In the rows, zero is written as 128.
runs of hidden systems
seq 1, zedup (10 x 18)
[[184  66 168 152 121 104 163 189  92 127 138 154 156 113 141 189 125 141]
 [160 135 127 100 133 146  88 120 149 130 143 228 183 145 125 136 147 130]
 [108 153 165  94 142 149 111  96 185 132 149 136  93 196 117  91  85 130]
 [116 149  93 137 112 102 110  99 112 118  83  42 114 168 111  92 132 118]
 [118 129  63 162 139 128 162 150 113 157 136  78 118  67 165 138 136 116]
 [136  83 170 160  86 126 144 184 122 104 142 156 138  83 154 169 131 143]
 [135 135 159 107 146 135 107 117 115 100 149 212 155 129 102 129 169 129]
 [119 153 156 101 175 142 127  96 149 147 132 138 111 183  92 118  78 162]
 [139 133  96 138  98  89 104  83 132 145  87  69 112 168 114 123 103 117]
 [129 124  56 138 128 132 152 150 148 130 126  82 112  82 149 137 150  86]]
seq 2, vife (10 x 18)
[[168 107 139 142 106  98 113 160 132 149 137 159 151 140 167 146 105 120]
 [134 152 132 132 147 114 116 105 161 109 169 163 133 135 144 100 117 100]
 [ 80 152 145 128 115 163 121  97 142 120 130 106 125 137 128  96 114 153]
 [127 123 111 138 114 119 139  99  83 128 112  80 113 139 104 130 142 132]
 [149 113  97 139 151 144 157 173 109 123 129 124 127 111 117 154 153 143]
 [145 102 147 127 100 128 111 145 138 143 132 181 137 112 139 162 125 137]
 [130 146 159 117 150  89 109 119 149 108 138 167 114 139 119 115 117 108]
 [ 94 157 134 117 156 141 120 115 149 140 115 105 144 135 131 101  97 146]
 [131 114 105 135  99 118 138  95 118 144 115  75 124 128 129 141 117 116]
 [145 117  96 126 136 139 152 159 126 100 130 112 137 121 122 136 170 105]]
seq 3, kiguv (10 x 18)
[[192  70 102 153  68  98 144 123  84 180 145  84  82 195 148 156 112 108]
 [163 140  50 187 150 147 135 198 108  97 154 152 175  86 161 118 178 135]
 [ 77 122 190 134  73 167  99 125 173 150 167 211 100  85 166 138  97 160]
 [151 146 172 147 126  51  96 108 105  50 126 143  89 186  76  90 144 109]
 [ 83 182 112 125 220 174 146 120 114 141 105  98 160 112  95 105  98 209]
 [153  74 132 120  66 113 145  68 148 174 110  94  77 119 102 213  74 127]
 [161 131  56 115 162  94 141 169 108  63 103 116 149  90 103 134 225  62]
 [ 58 127 183  63 143 188 125 177 167 187 126 169 155  84 182 136 113 141]
 [182  97 180 125  75  34  92  94 113 121 133 137 127 219 144 120 109  62]
 [125 194  55 154 218 171 144 142 123 102 149 100 203 149 140  51 141 149]]
seq 4, fom (10 x 18)
[[115 108 122  64 119 140 108 168 157 165  81 143 164  96 150 163 158  97]
 [129 117 180 120  87  80 100 124 135 135 145 135 127 173 180 103 112  64]
 [121 158 120 115 174 161 129 124 136 119 140  97 192 188 145  66 117 130]
 [ 85 120 139 141  79 197 140  81 128 165 152 108 112 125 145 131  96 180]
 [150 123 103 195  96 129 144 137 101  59 172 123  94 134 118 109 164 133]
 [110 151 101 124 179 156 122 189 119 141 115 177 138  72 122 140 159 174]
 [138 112 178 151 101  60  99 121 128 149 130 189  92 110 129 164  84 142]
 [165 164 100 126 202  70 121 108 136  94 111 118 151 155  88 110 123 102]
 [ 90 121 132  67 136 163 143 102 172 176  84  90 116 107 104 167  93 143]
 [147  83 142 140  52  87 141 116 107  92 126  69  97 148 129 137 151  71]]
seq 5, Vit (10 x 18)
[[140 129 164  90 155 129 107 116 108 167 128 165 175 172 126 126 116 139]
 [159 142  98 135 131 120 110  97 168 144 148 128 114 188 133 109  90 117]
 [121 139  75 139 111 146 112 147 153  99  97  84 120 140 117 108 151 129]
 [ 88 122 115 144 102 142 140 150 103 140 133 101  97  78 158 127 154 122]
 [140 103 177 153 128 103 154 156  92 109 147 146 141 104 137 150 129 136]
 [139 137 152 115 164 137 125 109 121 138 145 177 183 135 121 132 113 150]
 [136 145 128 118 130 134 115  81 172 131 140 142 107 167 107 123  90 135]
 [125 140  87 120 124 119 110 124 136 111  88  91  98 144  91 117 148 123]
 [105 119  99 126 126 133 144 163 121 157 112  93  98  90 144 141 143 118]
 [144  92 158 146 104 103 138 159 116 124 130 140 148  98 157 161 126 116]]
seq 6, daz (10 x 18)
[[ 83 138 175 147 144 194 177 147 149  63 216 155 151  83 172  90 148 116]
 [107 119 199 139  84 184 128  92  84  78 153 176 122 152  71 128 152 210]
 [184 153  83 150 192  99 139  84  76 126 152 163  79 165  51 135 141 155]
 [147 128  75 138 172 127 141 159 167 162  80 103  91 100  95 184  73 187]
 [130 114 124 137  76  49  92 103 163 151  86 131 111  66 147 175  99  86]
 [ 96 142 143  70 165 107 135 151 174  82 108 115 155  86 136 115 168  41]
 [ 83 110 201  62 108 176 124 115 108 148  97 108 187 164 131 122 133 139]
 [192 112 116 134 121 112 133  96  82 136 167 122 170 215 142 106 141  92]
 [143 134  47 148 144 199 142 175 151 139 143 106 134 156 147 107 130 166]
 [110 115 131 176  47 130  96 137 120 165 147 148  59 126 165 131 110 160]]
seq 7, daz (10 x 18)
[[125 116 159 121 133 128 154 165 150  71 145 138  95 118 108 129 148 108]
 [105 143 146 112 137 134 101 117  95 132  94 147 155 118 102 127 146 167]
 [157 121 140 114 162 105 149 104 130 151 149 133 116 159 113 142  94 115]
 [145 127  90 143 125 131 125 139 157 109  96  96 156 132 120 138 118 136]
 [105 131 108 114  97 136 115 104 137 166 131 124 106 110 149 130 131 106]
 [129 111 153 122 121 111 137 174 120 100 128 118 114 135 135 121 150 100]
 [111 141 138 123 144 145 115 135 103 139 125 146 174 120 140 114 137 151]
 [146 119 150 134 129 130 139 113 137 132 160 145 121 164 129 132  94 136]
 [140 140  92 153 126 129 118 126 135  99 122 116 131 138 114 118 133 143]
 [104 133 110 127 125 140 133 117 123 157 129 123  88 104 126 134 125 135]]
seq 8, fom (10 x 18)
[[168 137  93 153 145  83 119 130 113 135 170 158  98 145 147 111 142  88]
 [125 150 122 111 164 148 107 155 188 130  99 146 161 128 124 132  95 161]
 [ 95 133 151 142  84  91 108  69 121 136 121 108 103 111 131 125 105 119]
 [141 132 119 130 179 128 177 153 125  83 139  84 123 142 106 112 141 112]
 [111 101 141 101 106 167 132 134 116 164 102 134 156  93 126 174 139 162]
 [163 109 135 145  99  83 123 119 113 118 170 150  97 148 142 125 142  78]
 [131 155 104 100 180 154 115 160 160 123 111 142 170 149 121 104 135 138]
 [ 93 129 156 133  75 127 106  91 132 173 121 125 100 118 148 135  82 149]
 [152 135 110 171 146 103 152 133 116  67 152  90 123 151 118  98 136 105]
 [ 96 129 119 101 152 185 142 146 131 156 106 133 158  76 121 156 138 169]]
seq 9, kiguv (10 x 18)
[[134 139  57 165 156 131 165 160 132 156 192 134 126  59 201 120 139  79]
 [115  85 209 141  55 150 129 155 162  71 165 168 152 109 168 138 126 123]
 [112 166 159 125 133 112  86  88  65 103 152 173 128 183 108  64 174 126]
 [130 146 140 133 190 171 153 141 138 142 136 114 109 188  94 118  66 216]
 [157 111  74 165  75 105 105  82 126 149  81  97 110 116  98 176 100 158]
 [123 142  66 131 168 116 155 163 142 101 132 126  80  50 113 142 175  89]
 [ 81 105 212  89 111 128 130 175 150 125 102 148 149  74 146 160 123 127]
 [149 135 169  97 148  60 107  81  89 136 133 151 155 172 125 110 135  72]
 [144 148 109 114 197 172 155 129 158 125 141 101 187 177 127 101  96 144]
 [126 102  91 133  41 166 110  84 151 171 118  87 118 154 145 145 108 136]]
seq 10, vife (10 x 18)
[[ 98 176  66 113 188  84  95 156  84 211  56  70 113 129 140  98 126 136]
 [151  90 104 181 111  93 178 178 141 155 143  68 139  72 207 163  81  96]
 [158 106 130 133  95 129 128 116 153  55 159 167 220  98 153 137 178  64]
 [ 80 130 200  56 128 195 131 103 135 128 169 172 112 167 122 100 161 115]
 [139 123 171 128 119 112 115 114  88 136 108  91  98 233  92 104  89 175]
 [170 158  22 173 180 120 133 118 106 160 132 104 122 139 120 122 112 152]
 [121 108  92 181  72 158 136 156 165 124 144 136  98  54 159 166 121 149]
 [115 128 169 127 101  83  99 132 107  69 114 174 136  82 110 133 187  98]
 [ 87 150 194  76 206 134 143 145 112 144 132 153 146 120 118 117 125 138]
 [149 107 165 122 121 106 138  90 142 160 107  96 151 168 123 159  49 148]]
seq 11, Vit (10 x 18)
[[ 99 113 155 120  86 130 116  97  91 182 114 125 108 123 130 149 113 154]
 [190 120 107 150 163  76 147 140 116 105 144 143 125 135 111 146 133 101]
 [112 133 124  89 147 176 122 152 173 148 109 139 165 122 136 136 117 153]
 [123 126 139 142  70  90  99  83 143 127 138 139  94 129 142 123 119  96]
 [134 142 119 115 182 114 146 169 110  88 112 100 138 144 107 104 165 108]
 [ 98 116 137 123 102 166 133 119 124 194 130 106 138 126 168 137  95 155]
 [181 111 120 178  99  83 127 114 118  80 151 147 125 137 121 136 138 106]
 [104 151 120  94 184 184 133 161 137 121 124 145 153 120 116 111 156 150]
 [104 120 161 146  73 121 110  89 133 161 140 132  81 136 142 133  79 146]
 [170 138  95 147 172  77 131 142 103  78 110 121 140 133  89 126 158 113]]
seq 12, tiv (10 x 18)
[[152 100 187  80 109 125 129  88  96 121 130 132 117 218  79 132 137 121]
 [148 167  54 110 174 145 106 118 131 160 123 105 142 198 123  78 132 123]
 [125 117  99 166  84 146 125 151 181 165 134  92  88 141 179 128  66 144]
 [125 122 117 181  74  98 117 167 112  65 136 123 132  87 162 114 176 101]
 [ 84 138 177 106 170 160 145 167 114 131 150 173 167  72 151 127 146 139]
 [136 116 199 135 115 110 122  77  84 136 133 159 139 157  99 147  90 177]
 [159 169  69 136 192 114 130  83 131 105 137 130 122 151  75 110 137 125]
 [106 126  93 113 122 165 132 140 190 163  97  98  74 108 115 158  90 154]
 [138 102 120 137  71  60 111 146 108 114  99 107  90 112 137 144 161  76]
 [129 126 140  88 190 131 155 189 129 124 129 136 190 104 157 128 160  88]]
seq 13, tiv (10 x 18)
[[147 112 148 112 109 145 118  98 122 161 150 140 169 187 149 125 106 129]
 [146 144 104 156 121 146 118 107 145 103 164 125 128 183 131  85 124 126]
 [ 87 152 102 152 118 171 114 155 149 128 134 117 100 120 147  98 124 165]
 [110 123 144 172 103  98 118 156  93 126 130 134  92  94 145 133 127 151]
 [141 129 141 140 174 105 142 156 105 105 129 158 161  84 117 147 142 140]
 [128 123 160 102 144 130 128  90 146 145 117 163 150 105 100 171  98 150]
 [144 132 128 110 132 102 128  77 141 107 120 116 101 157  81 134 128 103]
 [118 136  85  91 154 145 137 145 149 143  97  79 113 141 118 121 139 109]
 [132  96 119 129  77 116 123 145 125 166 117  98 113 134 166 144 121 106]
 [156 111 127 139 120 116 134 159 113 102 152 138 165 133 159 115 161  89]]
seq 14, zedup (10 x 18)
[[122 119 112 113 125 144 113 183  91 141  94 132 135 131 128 128 174 146]
 [134 133 152 131 149  97 119 152 114 162 154 169 120 130 164 117 110 120]
 [145 143 145 142 142 107 110 127 159  87 124 141 168 150 124 112 102 133]
 [ 97 152 111 122 123 154 122  68 143 133 133 111 135 117 129 111 121 132]
 [128 105 127 143 110 133 160 124 114 115 136  86  88 133 114 141 130 129]
 [138 118  98 134 125 131 129 162  97 137 108 133 131 106 124 146 163 140]
 [132 123 155 124 138 114 124 155 141 150 144 173 116 114 144 142 113 132]
 [136 137 156 115 137 104 103 122 147  96 117 150 151 153 116 118 123 119]
 [108 152 113 108 148 139 127  84 142 142 127 109 140 136 121 111 115 119]
 [132 108 125 138 106 130 151 124 125 130 125  75 113 140 136 138 110 125]]

runs to name
seq 15 (2 x 18)
[[154 101 156  70 160 150 140 178 138 159  95 118 188 187 128 149 109 143]
 [156 129 111 144  71 101  84  52 143 159 142 133 165 173 164 113  92  95]]

tiv
seq 16 (2 x 18)
[[162 137 103 110 168  65 130  85 147 116 102 108 157 115 100 150 122  75]
 [100 124 112  78 141 185 148 160 197 138 115  96 141 110 147 132 125 112]]

vife
seq 17 (2 x 18)
[[161 146  97 141 145 107  91 153 149 109 149 225 114 103 120 134 162 122]
 [ 85 165 178 118 144 127  87 144 196 103 110 163 121 126 122 105  85 154]]

kiguv
seq 18 (2 x 18)
[[170 153  42 154 188  87 110 116 112 193  96 130 165 100 126 155  92 156]
 [130 107 107 150 105 123 152 146 216 119 147 125  93  48 158 175  95  95]]

vife
seq 19 (2 x 18)
[[107 158 140 160 121 113  87 130 130 122 136 145 156 129 163  83 110 139]
 [107 158 142 154 166 131 140 104 126 125 154 126 127 119 126 107  91 160]]

fom
seq 20 (2 x 18)
[[123 107 169 111 117 158 171  90 131 114 164 101 184 137 148 133 119 101]
 [155 107 104 130  86 172 131 107 111 101 141 126 152 165 109 129 173 133]]

daz
seq 21 (2 x 18)
[[156 131 126  94 150  55  96 148  72 151  75  92 105 219 103 100 146  96]
 [131 146  79 138 186 127 145 165 124 194 116  72 189 125 190 114  84 129]]

daz
seq 22 (2 x 18)
[[103 114 207 126 133 114 151 147  86 111 154 153 111 101 128 133 140 132]
 [148 133 170 118 177 114 137 112 114 116 122 148 178 150  97 140  98 161]]

vife
seq 23 (2 x 18)
[[128 149  78 117 142 160  92 146 124 186 124 159 153 141 155 112 140 150]
 [129 111 150 168  85  95 130 130 137 134 159 125  66 132 160 130  92 115]]

vife
seq 24 (2 x 18)
[[ 94 109 143 106  72 224 121 139 150 151 141 135 126 162 152 124 133 164]
 [145 139 125 183  86  84  95 121  81  98 157 160  64 151 120 101 156 130]]

Vit
seq 25 (2 x 18)
[[209 114 104 123 132 108 100 120 242  93 106 180 137 147  80 185  79 128]
 [ 57 146 125  45  90 161  86  77 203 139  84 118  93 120 115 118 152  82]]

zedup
seq 26 (2 x 18)
[[138 134 103 178  86 111 109  74  82 150 153 118 109 162 138 102 122 137]
 [147 142  62 175 150 140 146 158 150  98 147 121  92 107 117 126 131 146]]

zedup
seq 27 (2 x 18)
[[ 50 153 153 135  93 185 105 138 122 115 155 169  59 104 127  92 164 167]
 [111 133 186 155 133  71 117 129  41 119  98 116 110 125  96 121 124 175]]

vife
